Which row each row swaps with, under one turn or mirror
The rows were stretched afterwards, more along some directions than others.
Z492: | -10 | -56 |  -5 |  -6 | -29 |   8 |   6 |   0 | -19 |   3 |  -2 |   1 | -35 |  -3 | -11 | -12 |  -6 | -10 |
Z75: |  27 |   5 |  -7 |  17 |   6 |  -8 |   5 |   8 |  16 |  -6 | -26 |  31 |  30 |  14 |  -2 | -32 |  -7 |  21 |
Z696: |   1 | -45 |  -6 |  -2 | -28 |   6 |   0 |   1 | -19 |   4 |  -5 |   0 | -32 |  -1 | -20 | -20 | -10 |  -8 |
Z207: | -13 |  -8 |  18 |  -2 | -21 | -21 |  -8 | -19 |  -5 |  14 |  -8 |  39 |  -2 |  24 |  -8 |   4 | -10 |   8 |
Z586: |  -9 |   5 |  14 | -10 | -27 | -24 | -22 | -19 |  -8 |  10 | -10 |  43 |  -5 |  26 | -12 |   2 |   1 |   1 |
Z804: |  -6 |  -1 |  17 | -16 | -19 | -31 | -18 | -22 |  -5 |  -2 |  -7 |  43 |   4 |  32 | -16 |   8 | -23 |  21 |
Z430: |   6 | -18 |   0 |   8 |   5 |   8 |  23 |  21 |  -7 | -10 |   9 |   5 |   4 |  29 | -12 |  -5 |   5 |  31 |
Z850: |  18 |  41 |   4 | -10 |  -1 |   8 |   3 |   6 |   5 | -35 |  -2 | -20 |   0 |  -2 | -24 |   6 | -16 |   5 |
Z648: |   4 |  -5 |   1 |   4 | -12 |  18 |  19 |  20 | -15 |  -7 |  12 |  14 |  -7 |  28 | -13 |  -1 |  15 |  25 |
Z422: |  23 |   2 |  -1 |  14 |  15 |  -4 |  10 |  -2 |  17 |  -9 | -16 |  21 |  21 |   8 |  12 | -24 | -14 |  19 |
Z778: |  25 |   2 |   1 |  24 |   8 |  -7 |   9 |   9 |  16 |  12 | -23 |  32 |  23 |   1 |   7 | -26 |   0 |  22 |
Z58: |  -2 |  21 |   1 |  11 |  -1 |  -8 | -11 |  -9 |  15 |   6 | -14 |  -9 |  33 |  26 |   1 |  18 |  -6 |   2 |
Z556: |  3 |  2 |  8 |  3 | -5 | 16 | 20 | 12 | -7 | -1 |  7 |  4 | -1 | 33 | -3 |  0 | 13 | 24 |
Z859: |  14 |  37 |   2 |  -4 |  15 |   5 |   2 |  19 |   9 | -36 |   9 | -22 |   2 |  -3 | -19 |   8 | -12 |   3 |
Z178: |   2 |  -8 |   5 |  -3 |  -3 |  16 |  20 |   9 | -12 | -11 |  13 |   5 |  -7 |  34 |  -3 |   3 |  -3 |  29 |
Z661: |  19 |  53 |   6 | -11 |  -3 |  12 |   0 |  13 |   0 | -27 |   5 |  -9 | -10 |  -2 | -21 |  12 |   0 |  11 |
Z494: |   4 |  21 |   8 |  -7 | -21 |   5 | -17 | -39 | -17 |   6 |  -1 |   8 |  14 |  18 |   4 |  15 |   0 |  15 |
Z219: |   5 | -10 |   3 |  -7 |  -3 |   6 |  19 |  19 |  -8 | -13 |   7 |  12 |   4 |  31 | -12 |  -5 |   3 |  33 |
Z279: |  21 |   3 |  -6 |  16 |   6 |  -4 |   9 |  -1 |  15 |   1 | -21 |  28 |  21 |   9 |  10 | -32 |   3 |   9 |
Z600: |   2 |  15 |   0 |  17 | -10 |  -9 | -18 |  -7 |  12 |   6 | -14 |  -4 |  31 |  24 |  -3 |  23 |  -6 |   5 |
Z296: | -20 | -37 | -24 |  -5 |  -7 | -15 | -13 |  -9 | -11 |  -1 |   1 |  19 |   2 |  20 | -12 | -19 |   4 | -31 |
Z790: |  12 |  41 |   1 |   5 |  17 |  16 |   7 |  13 |   4 | -18 |   5 | -20 |   3 |  -3 | -11 |   7 | -12 |   0 |
Z374: |  -4 |   3 |  18 |  -6 | -18 | -33 | -17 | -19 |  -3 |   3 | -11 |  38 |  10 |  28 | -15 |   7 | -12 |  11 |
Z241: |  13 |  25 |  12 |  -9 | -23 | -11 | -22 | -36 | -17 |   0 |  -7 |  11 |  20 |  16 |  -9 |  21 |  -8 |  20 |
Z366: |  12 |  20 |  10 | -12 | -19 |  -3 | -22 | -39 | -17 |  -2 |  -3 |  11 |  16 |  20 | -15 |  17 | -17 |  26 |
Z882: |  -1 | -40 |  -6 |  -1 | -45 |   7 |  -5 |   4 | -22 |   4 |  -7 |   8 | -35 |  -9 | -26 | -15 |  16 |  -5 |
Z515: |  19 |  43 |   3 |   7 |   5 |  13 |   6 |  19 |   8 | -26 |   6 | -15 |  -2 |  -7 | -19 |   9 |  -8 |   7 |
Z340: | -17 | -30 | -24 |  -2 |  -1 | -16 |  -9 | -11 |  -7 |  -4 |   2 |  20 |  11 |  21 | -10 | -15 |   0 | -28 |
Z465: |   5 | -40 |   4 |   0 | -21 |  13 |   8 |  -1 | -17 |  20 |  -7 |   4 | -35 |  -7 | -21 | -25 |   4 |  -2 |
Z558: |   5 |  26 |  -3 |  18 | -11 |  -5 | -24 |  -5 |  11 |   3 | -15 |  -6 |  29 |  22 |  -5 |  20 |  -1 |  -1 |
Z210: |  16 |  49 |   4 |   8 |   4 |  10 |   0 |  19 |  -1 |  -4 |  -2 |  -4 |  -3 |  -6 | -25 |  -3 |   7 |   3 |
Z714: | -12 |   2 |  14 |   1 | -19 | -17 | -11 | -21 |  -2 |  13 | -11 |  40 |   2 |  34 |  -4 |  -3 |  -7 |   4 |
Z41: |  29 |  10 |  -3 |  14 |   8 | -10 |  11 |   2 |  17 | -12 | -23 |  22 |  26 |   4 |   3 | -29 |  -6 |  22 |
Z216: |   7 |  25 |  11 |  -4 | -23 |   6 | -14 | -37 | -20 |   7 |   0 |   6 |  10 |  12 |  -4 |  22 |  -5 |  17 |
Z697: |  -4 | -53 |   1 |  -2 | -28 |   9 |  11 |   4 | -22 |  15 |   3 |   4 | -40 |  -7 | -18 | -16 |  -4 |  -1 |
Z247: |  28 |   4 | -10 |  17 |   7 | -15 |   6 |  10 |  17 | -16 | -21 |  29 |  28 |   7 |   2 | -24 |  -6 |  24 |
Z124: |  -2 | -44 |   7 | -16 | -21 |   2 |  10 |  -2 | -16 |   2 |  -2 |  -8 | -28 |  -4 | -21 | -14 | -15 |   0 |
Z263: |   4 | -12 |   6 |  -2 |  -5 |   9 |  25 |  16 | -10 | -14 |   9 |   4 |  -3 |  29 | -13 |  -4 |   5 |  32 |
Z935: |  11 |  35 |  11 |  -2 | -23 |   5 | -26 | -34 | -17 |  13 |  -7 |  10 |  11 |  17 |  -9 |  15 |   5 |  11 |
Z261: | -18 | -35 | -27 |  -5 |  -9 | -11 |  -9 | -19 |  -6 |  -8 |  -3 |  12 |  10 |  24 |  -9 | -19 |   2 | -31 |

Z586 swaps with Z935
Z859 swaps with Z696
Z556 swaps with Z279
Z263 swaps with Z41

Which row each row swaps with, under one turn or mirror
The rows were stretched afterwards, more along some directions than others.
Z675: |  -8 | -26 | -16 | -21 |   0 |  12 |  -6 |  16 |   3 |  -5 | -17 |   9 | -12 |   0 |   6 |  13 |  16 |
Z570: |  32 |   9 |  -5 |   4 |  14 | -14 | -23 | -23 |   7 | -14 |   1 |  -1 | -27 |   7 | -15 |  10 |   0 |
Z25: |   7 |   0 |  -6 |  19 |  17 |  -8 | -36 | -23 |  22 | -19 |  36 |  25 | -13 |  29 |  10 |   0 | -28 |
Z4: | -23 |  -1 | -13 |  -1 |   0 |  -8 |  25 |  -4 |   3 | -10 |  -3 |   1 |   6 |   1 |  15 |   5 |  -7 |
Z538: |   0 | -19 | -20 |  14 |   0 |  14 |  -1 |  -5 |  -2 |  -4 | -33 |  -2 | -18 |   1 |   4 |   2 |  -6 |
Z864: |   1 |  -9 |  -1 | -16 |  -4 |  28 |  -7 |   0 |   3 |  -1 | -22 |  -1 |   2 | -30 |  -5 |  -6 |  29 |
Z508: |  -9 |  -3 | -17 |  14 |   0 |  -6 | -50 | -10 |  15 |   5 |  15 |  43 |  -2 |  21 |   3 |  21 |  -1 |
Z757: |  24 |  16 |  -4 | -10 |  17 |  10 |  19 |  13 |   1 |  -5 | -18 | -24 | -14 | -25 |  -6 | -21 |  12 |
Z410: |   8 |  28 |  -1 |  -1 |   8 |   0 |   6 |   0 | -13 |  -4 |  -2 | -10 | -23 | -13 |  15 |   2 | -13 |
Z190: | -17 |  -9 | -24 | -10 |  -2 | -11 |   3 |  -2 |  12 | -10 |  11 |   8 | -11 |   4 |  26 |   8 |  -8 |
Z842: | -12 |  17 |  -7 |  25 |   4 | -24 | -20 | -11 |   0 |   6 |  14 |  22 | -19 |  22 |  18 |  15 | -28 |
Z295: |  -8 | -13 | -15 |  17 |   7 |  -6 |  -2 |   2 |   3 | -11 |  14 |  23 |  -5 |  28 |  24 |  -8 | -14 |
Z730: | -29 |  -9 |   2 |   8 |  -1 |  -4 |   9 |   8 |  -1 |  -7 |  -5 |  20 |  -2 |   5 |   7 |   3 |   2 |
Z242: |  18 |  -2 |   2 |  22 |  -2 |  -8 | -23 |  -7 |   7 |  -7 |  33 |  21 |  -8 |  19 |  15 |   4 | -25 |
Z322: | -23 |  -2 |  -6 | -17 |  13 | -17 | -18 | -25 |  37 | -15 |  26 |  27 |  10 |  20 |  16 |  -8 |   4 |
Z739: |   5 |  12 |  15 |   5 |  10 | -23 |   4 |   3 |  -3 |  -5 |  28 |  21 |  -5 |  18 |   5 |  -1 | -14 |
Z398: |   0 |  19 |  11 | -26 |   0 |  -1 |  -1 |  11 |  -2 |   5 |  16 |  13 |  12 | -14 |  15 |   3 |  16 |
Z679: |  12 |  -2 |   3 | -10 |   8 |   4 | -19 |  -9 |  15 |   7 | -10 |  15 |  13 |  -4 |  -8 |   4 |  20 |
Z373: |  -9 |  29 |   5 |  -1 |  30 | -13 |   1 | -19 |  28 |   0 | -14 |   1 |   1 | -11 | -12 |   1 |   2 |
Z147: |  24 |   8 |  11 |  15 |   4 |  -1 |   5 |  -7 | -14 |  -3 | -10 |  -9 | -18 | -11 | -23 |   1 |  -3 |
Z391: |   2 |   1 | -10 | -13 |  -4 |  20 |  11 |  -6 |  -2 | -21 | -18 |  -5 | -20 | -11 |   3 | -15 |  11 |
Z133: |   4 |  25 |  -1 | -16 |  30 | -19 | -30 | -18 |  19 |  -2 |  21 |  19 | -10 |  15 |  10 |  21 |  -8 |
Z952: |   2 | -14 | -22 | -23 |   4 |  23 |  14 |  11 |  18 | -28 | -20 | -20 |  -6 | -16 |   1 | -12 |  18 |
Z980: |   4 |   5 |  18 |   8 |  11 | -22 | -40 | -12 |  -1 |   5 |  44 |  41 |  -5 |  26 |  -4 |   1 |  -2 |
Z380: |  -1 |   5 | -18 |  -6 |  -3 |   6 |  16 |  14 |  -2 |   1 | -44 | -22 | -18 | -21 |  -5 |   4 |  15 |
Z929: |   7 |  -5 |   0 | -18 |  -5 |  18 |  10 |  24 | -23 |   4 | -25 |  -3 |  -4 | -24 |  -6 |   8 |  23 |
Z353: |   5 |  17 |   8 | -20 |   4 |  -5 |   1 |  -7 | -12 |  -9 |  19 |  14 |  -4 | -10 |  10 | -14 |   8 |
Z65: |  -6 | -10 | -11 | -14 |  13 |   0 |  27 |   6 |  26 |  -1 | -28 |  -7 |   8 |  -9 |  -8 | -11 |  11 |
Z440: |   0 |  17 |  -9 |   6 |  20 |   2 | -19 | -41 |  30 |  -2 |   3 |  12 | -15 |   0 |   4 | -13 | -22 |
Z580: |   0 |  32 | -18 | -36 |   6 |   6 |  -5 |  10 |  14 |  -6 | -17 |  -7 |   4 | -27 |  -4 |  13 |  38 |
Z708: |  13 |  10 |  14 | -16 |  13 |  -4 | -19 | -14 |  20 |  -5 |  16 |   6 | -10 | -10 | -13 | -16 |  12 |
Z824: | -17 |  -5 | -27 |  11 |  13 |   3 |   2 |  -3 |  18 | -15 | -21 |  -6 | -14 |  10 |   0 | -17 |   7 |
Z232: |   0 |  30 |  10 |  -7 |  15 |  -7 | -31 | -28 |  11 |  -6 |  26 |  23 |   8 |   2 |  13 |   7 |   4 |
Z88: | -12 |  23 |  -6 |  18 |  13 | -12 |  -7 |   0 |   2 |  -6 |  22 |   6 | -25 |   9 |  12 | -16 | -17 |
Z27: |  -4 |  18 |  -3 |  -8 |  19 | -10 | -14 | -12 |   6 |   5 |   3 |  18 |   9 |   4 |   9 |  18 |  -3 |
Z819: |   7 |   2 |  -7 | -14 |  18 |   3 |  -9 | -28 |  21 |   0 | -14 |   6 |   3 | -14 |  -9 | -17 |  11 |
Z987: | -20 |  12 |  -9 | -45 |  17 |  -4 |  13 |   4 |  26 |  -3 |  -7 |  -5 |  19 | -18 |   4 |  -9 |  36 |
Z361: |  19 |  -7 | -16 | -17 |  -2 |  17 |  19 |  11 |  16 | -17 | -26 | -24 |   2 | -20 |   0 |  -5 |  21 |

Z538 swaps with Z410
Z580 swaps with Z508
Z373 swaps with Z730
Z679 swaps with Z398

